In the rows, 128 means zero.
The rows below fall into families. The same turns and mirrors carry the whole set onto itself and the rows of a family onto each other. For each named row, which other rows are in its family? Write them in the order they are listed.
These 16 rows form 4 families of 4 rows each.
Tesi: [170 137  94 123 117 153 104 105 142 107 136 108 121 108 147]
Zan: [133 129 154 131 139 163 175 128 115 169 130 145 138 113 128]
vodu: [121 137 158 128 144 168 154 121  83 149 140 147 132 118 142]
pipa: [168 126 145 161 126 128 114 126 111  96 130 107 110 165 109]
Bosep: [ 97  73 128  95 139 123 133 121 141 135 117 111 105 112 138]
Rodet: [187 134 102 118 147 130 129 127 151 121 131 126 150 116 113]
zuz: [169 151 101 117 138 126 140 125 154 123 139 157 136 123 134]
fuzup: [151 104 151 154 128 152 110 132 123 110 136  92 125 178 100]
Musul: [124 121 132 135 111 150 102 135  95 124 127  83  91 152 109]
rolar: [119  60 140 113 119 124 114  77 141 131 126 134 116 118 130]
nozi: [121 139 146 122 146 169 175 126 124 115 142 120 126 114 165]
rar: [108  63 149 136 118 118  98  93 129 136 123 112 130 130 124]
safav: [142 115 152 142 122 145 120 137  98  96 152 112 102 178 111]
Momu: [116  53 147 130 121 142 119 100 152 162 122 124 124 127 125]
Nutig: [167 132  97 102 137 121 103 124 146 116 144 148 138 112 128]
Vuz: [ 99 113 143 132 146 156 159 125 105 165 139 150 140 125 147]

The rest of the family of fuzup: Zan, Rodet, Momu
The rest of the family of rar: pipa, zuz, Vuz
The rest of the family of Bosep: Tesi, Musul, nozi

